(in the rows, 128 means zero)
A state moves one step at a time under one of 6 hidden systems, and each row is a state written as 18 numbers. Each run below is a few steps of one system.
run 1, G, 9 rows:
[[ 87 145 178 113  87 118 160 142 121 129 177 201 101 110 152 110 129 162]
 [161 130 160  97  60 170 161 118 166  98  76 131  87 158 110 148 138 125]
 [100 186  67 160 141 125 105  92 134 116  74 137  96 160 101 149  80 112]
 [116 182 151 152 178 127 182 131 110 119 133 143 147 139 196 101  63 158]
 [132 143 173 115  60 144 129 155 184 101 150 122  92  69 152 111  81 187]
 [ 79 158 117 127  66  95 134 132 145 100 101 184  61 177 108 143 160 160]
 [151 174 157 135 161 187 177  75 137 125  78 171 124 189 115 167  79 142]
 [110 204 128 143 113 156 131 129 133 100 123 106  96  82 152  86  12  97]
 [ 97 179 125 131  75  68 145 173 153  84 103 117 108 163 206 110 115 218]]
run 2, P (9 x 18):
[[157 114 133 133 164 121  84 132 115 126 157 114 151 144  81 150 146 168]
 [104 137 158 108 114 138  82 134  79 131 159 158 150 156 107 125 129 108]
 [151 116 139  80  95 140 140 121 103 144 122 104 160 131 156 121 142  70]
 [114 102  72 123 147 101 111 116 138 151 121 110 141 117 146 139 157  79]
 [114  94 128 162 184 116 148 143 101 137 149 143 148 134 129 112 166 122]
 [169  95 155 120 146 145 105 139 114 127 169 103 147 108  89 127 145 120]
 [120 128 110 106 114 100  74 140  88 121 139 110 140 162 105 132 163 101]
 [126 113 135 107 148 133 131 109  84 162 126 143 192 161 154 133 144  93]
 [126  86 123 111 144 136 111 130 122 151 168 117 142  79 133 116 146  56]]
run 3, G:
[[ 51 113  98 145 126 114  71 132 153 139 136 178 116 125 130 141 136 120]
 [161 117 158 136 129 144 214 111  88 143 110 147 148 145 130 112 146 135]
 [159 135 114 117 128 150  88 131 175  98 134  73  89  90  98 139  95 101]
 [ 66 142 103 159 134  77 102 153  82 123 124 151 149 176 147 110 147 146]
 [184 119 177  95 139 158 168  97 145 157 154 145 157 110 141 156 117 167]
 [ 93 121 115 129  85 142  98 145 145 107 136 125  74  83 105 102 121  57]
 [141 133 100 142 129  87 149 133  98 117  69 106 155 208 142 133 169 165]
 [140 136 135 127 190 160 106  89 164 158 176 157 136  79 111 166  75 146]
 [ 89 126 158 137  84 125 151 177  85 103 147 127 107 109 151  54 136  72]]
run 4, P:
[[128 142  33 134 167  50 118 102 124 153 134 102 125 113 126 148 151 134]
 [ 93 109 181 161 206 153 133 154 119 118 159 184 151 165 148 123 137 140]
 [177  87 166 106  69 160 108 140 118 133 163  92 141  62  80 107 129 126]
 [122 159  71  91 112  66  95 121 107 110 110 104 104 192 112 157 178  99]
 [103 113 143 157 184 166 145 100  93 171 101 171 209 166 169 130 103 110]
 [138 103 145 109 125 135 127 147 131 136 210 105 104  17 124  90 120  75]
 [151 101  97 116 117  70 112 172 137  84  94  65 114 193 130 139 220 142]
 [114 110 112 158 179 147  97  65  88 197 118 190 211 159  92 171 116 159]
 [112 136 190 104 136 164 138 156  82 115 216 147  95  73 115  73 113  25]]
run 5, R:
[[131 108 143 121  60 139 107 144 131 129 116 104 151 103 138 109 113 144]
 [128 137 106 100 110  91 137 109 138 137 135 149  98 137 117 159 167 144]
 [111 111 141 163 174 164 146 119 134 130 110 164 139 151 132 131 120 114]
 [155 146 122 142 116 137 144 133 112 113 126  83 118  93 113  96  90 116]
 [117 148 110  99 122  83  88 146 136 112 144 109 126 151 156 143 144 141]
 [112 103 161 139 126 148 127 117 133 154 142 183 154 127 125 142 131 173]
 [142 135 142 127 108 157 170 122 123 113 122 130  85 108 103 108 123  80]
 [135 143  83 125 132 107 105 128 135 110  81  80 137 169 147 140 128 118]
 [109 140 124 147 161 106 118 117 119 155 167 161 152 108 133 135 105 191]]
run 6, K, 9 rows:
[[165 105 154 125 122 160 105 104  94 161 170 134 157  84  56 130 117 142]
 [116 151 102  97 124 103  99 133  67 116 136 107 125 162 111 115 153  43]
 [148  98 116 110 137 120 125 113 120 165  96 105 214 164 184 148 146 141]
 [120  96 123 119 162 107 146 121 125 171 202 148 132  52 142 118 149 101]
 [150  67 147 130 120 133 132 169 107  99 120  99 121 155  93 108 209  89]
 [160 115  92 135 162 108  81  95  91 168 131 109 187 139  76 160 139 163]
 [ 91 134 149 115 176 121 125 136  55 153 185 162 165 135 157  99 132  58]
 [186  61 153  71  91 148 122 145 129 138 125  63 180 117 152 124 173  90]
 [119  92  48 126 148  49  94 102 108 177 159 128 139 103  94 154 201 130]]
run 7, W:
[[113 165 111 133  59 132 127 120 119 119  83 114 121 122 138 104  79 128]
 [123 171 123 120 113 109 163 121 170 112 108 142  92 143 165 146 107 177]
 [ 98 134 157 178 118 161 142 150 159  98 105 157 100 126 128 110  88 170]
 [141 174 140 147  82 126 165 137 111  92 111 123  82 128  96 102 103 168]
 [125 185 135 129 108 138 114 124 153  90  92 134  96 177 118 151  88 170]
 [ 92 179 151 145  83 153 138 124 136 118 102 166 119 132 151 114  58 163]
 [136 170 153 128  70 141 183 137 165  87 101 129  66 117 139 112  92 161]
 [108 167 113 170  91 126 130 139 168  82  69 133  74 158 109 131  98 190]
 [104 201 155 165 107 143 165 120 120 102  99 174 102 156 124 115  60 197]]
run 8, K:
[[102 109  87 161 141  89 119 128  84 155 124 129 168 133 126 113 154 135]
 [162 117 171 104 170 140 152 130 104 136 171 132 158 134 141 128 145 116]
 [132  84 114 114 112 132  76 138 127 138 148  97 143  96 107 124 151  83]
 [129 116 104 123 122  81 135 123  73 147 126 129 158 164 117 128 187 136]
 [149 101 145 114 189 154 129 103 113 163 155 140 178 128 131 148 136  97]
 [133  90 118 124 117 120 112 150  91 137 155  89 146  86 123  89 152  66]
 [158 101 111 101 134  80 112 137  99 133 132  96 163 169 123 146 202 144]
 [114  86 130 132 185 137 104 101  98 184 169 170 185 118 118 145 149 111]
 [155  88 152 111 120 143 146 146  64 135 156  98 153 105 115  83 163  49]]
run 9, R (9 x 18):
[[ 84 133  76 159  72  79  89 146 135 132 105 111 139 103 150 107 108 178]
 [143 129 164 108 152 104 182 132 153 124 171 167 103 135 150 151 165 190]
 [128 113 165 152 123 207 112 129 157  98 102 143  98 130  76 131  97  99]
 [138 184  90 129  94  91 140 121  72 107  86  91 124 169 119 108 114 127]
 [120 162 133 100 171 115 113 109 152 150 159 149 163 134 190 163  91 164]
 [ 89 110 166 152  77 157 138 152 156 121 146 169  96  68 130  92 102 142]
 [169 136 123 104  83 117 166 137 153  84  77  91  81 172 121 140 168 133]
 [116 165 101 155 185 132  93  88 136 137 107 160 142 172  99 176  88 169]
 [ 99 171 175 153 135 145 170 148  84 116 164 157 126  99 161  69  65 124]]
run 10, X (9 x 18):
[[119 124 120 123  96 173  93 104 116 123  92 138 115 149  72 138 122  57]
 [136 167  82 136 130 105 146  96  89 152  87 104 169 143 154 125  93 133]
 [124 119 128 128 185 120 132 138 175 134 164 123 135  88 188 131 109 140]
 [110  84 150 134  83 119 126 177 139 108 149 129 102 105 123  99 173 136]
 [161 130 132 121 122 129 138 110 104 117 111 137 113 178  66 155 170 142]
 [113 156 120 143 165 157  94  98 102 145 130 148 154 136 107 136  72 101]
 [134 148 132 104 104 119 143 139 124 129 137  90 147  92 194  97  90 109]
 [132  93 107 109 116  97 125 141 186 123 124 114 108 127 151 156 181 156]
 [ 92  99 134 169 145 130 134 125 102 143 137 192 124 144  80 127 165 142]]
run 11, X (9 x 18):
[[153 128 178  96 133 161 137 105 162 152 178 161 136  84 136 155  96 165]
 [ 88 131 111 123  73 123 120 148 141 101 120 127  67 110 123 103 139  62]
 [159 121 112 145 125 122 167 110 119 128  54 118 156 197 128 148 153 171]
 [108 145 119 167 194 143 107 105 143 148 176 165 123  77 104 137  70 153]
 [117 147 172 116  82 134 148 185 112  78 137  96 106 122 174  66 113  92]
 [171 111 112 100  90 116 109 111 185 121  83 107 122 162 109 189 163 196]
 [ 47 152 114 174 166 124 122 102 102 155 150 230 115 135 105 131 111 130]
 [181 136 185 123 109 192 204 138 115 103 112  87 129 101 154  79  79  82]
 [141 142  55 123  98  81  61 135 195  97  97  59  90 124 111 163 129 172]]
run 12, W:
[[142  87 107 148 158 104 121 128 113 148 128 114 172 135 122 134 167 160]
 [130 122 144 121 179 132 107 123 101 145 194 148 139 107 103 132 134 106]
 [149  97 138  92 113 137 108 142 100 128 138  94 153 133 129 117 162  65]
 [137  96  80 101 132  99  95  98 138 170 132 116 161 114 129 165 162 120]
 [100  97 124 132 188 124 138 123 115 160 164 162 151 118 152 127 157  82]
 [176  73 133 124 151 138 139 142 111 134 147  76 158  96 120 108 161  91]
 [132 106  80 111 157  75  66 128 115 144 166 103 141 123 103 151 177 113]
 [114  89 147 106 173 132 115 116  90 173 160 166 194 152 149 141 166  96]
 [171  71 131 101 145 154 126 116 125 162 168  94 155  58 116 123 145  56]]

Which system made each of these runs?
run 13:
[[122 168 109 150 164 121 151 126 139 104 133 125  77 113 128 119  97 112]
 [134 135 147 152 129 130 132 156 149 100 116 108 134 131 154 114 100 185]]
	P
run 14:
[[ 87  89 126 152 121  96  96 178 165  89 106 143 108 189 134 138 197 174]
 [185 125 174 147 157 178 165  88 102 142 127 161 146 145  58 150 113 178]]
	R
run 15, 2 rows:
[[121  81 113 117  87 110 134 150 137 135 133 105 125  87 148 104 168  95]
 [148 103  89 137 164  99 143 111 129 136 110 123 130 160 106 156 186 135]]
	P
run 16 (2 x 18):
[[ 83  77  84 164 151 136 117 120 205 135  87 161 100 129 134 160 158 112]
 [121 122 135 199 128 130 189 138  71 128 119 151 130 115  97  73 124 163]]
	X
run 17, 2 rows:
[[126 128  84 170 188 121 182 103 100 158 123 121 143  89 142 106 108  87]
 [157 105 126 145 161 117 119 179 140  95 146  52 134 102 152  95 130 127]]
	X
run 18:
[[106 154  87 145 132 108 114 106 119 129  93 142 125 166 115 145 121 137]
 [119 146 162 138 153 155 159 121 114 135 147 156 142 114 155 111  83 127]]
	P
run 19:
[[130 119 162  96 124 141 144 118 167 143 173 164 112  89 147 146 126 141]
 [116  91 119 156 105 140 134 149 133 108 101 123  97 125 100 106 159  87]]
	W
run 20 (2 x 18):
[[106 100  78 172 143  97 145 139 111 122  48 111 156 201 155 121 177 121]
 [160 111 145 164 200 141 140 108 120 163 180 147 164  80  97 135 102 194]]
	X
run 21 (2 x 18):
[[148 110 167 106  82 163 154  85 103 174 151 181 143  96  85 138 129 134]
 [113 134  93 115 122 130 151 115 128 117  95 117  93 138 142 120 143  24]]
	R
run 22, 2 rows:
[[136 145 138 107 130 107 143 112  93 151 150 144 160 140 145 132 132 154]
 [121 106 149 104 125 158 107 129 158 130 145 140 122 112 135 139 129  87]]
	P
run 23, 2 rows:
[[ 94 129 171 137 112 164 135 136 102 122 123 179 130 156 125 112 124 102]
 [177 141 118 115  96 149 149  95 136 131  99  93 119 106 106 136  96 127]]
	X
run 24, 2 rows:
[[151 122 148 124  97 120 130 169 107  98 114  78 146 148 146  99 139 138]
 [141 139 119  94 121 116  88  97 141 149 152 144 134 130  99 177 130 159]]
	R
run 25 (2 x 18):
[[109 131  67 167 163  89 126 121 129 147 142 110 129  73 138 112 106 131]
 [126 121 179 128 145 121 154 177 119  88 151 135 119 164 156 104 160 144]]
	K
run 26, 2 rows:
[[102 155 145 160 175 124 106 145 104 109 158 157 126 152 108 124 110 158]
 [134 136 182 101  91 171 105 137 121 121 141 129 149 127 137 117  90 120]]
	K
run 27, 2 rows:
[[137 132  85 142 153 119 109 103 158 123  97 123 108 151  90 168 134 146]
 [ 91 152 137 172 160 138 144 129  94 130 133 163 144 132 144  99  84 133]]
	K
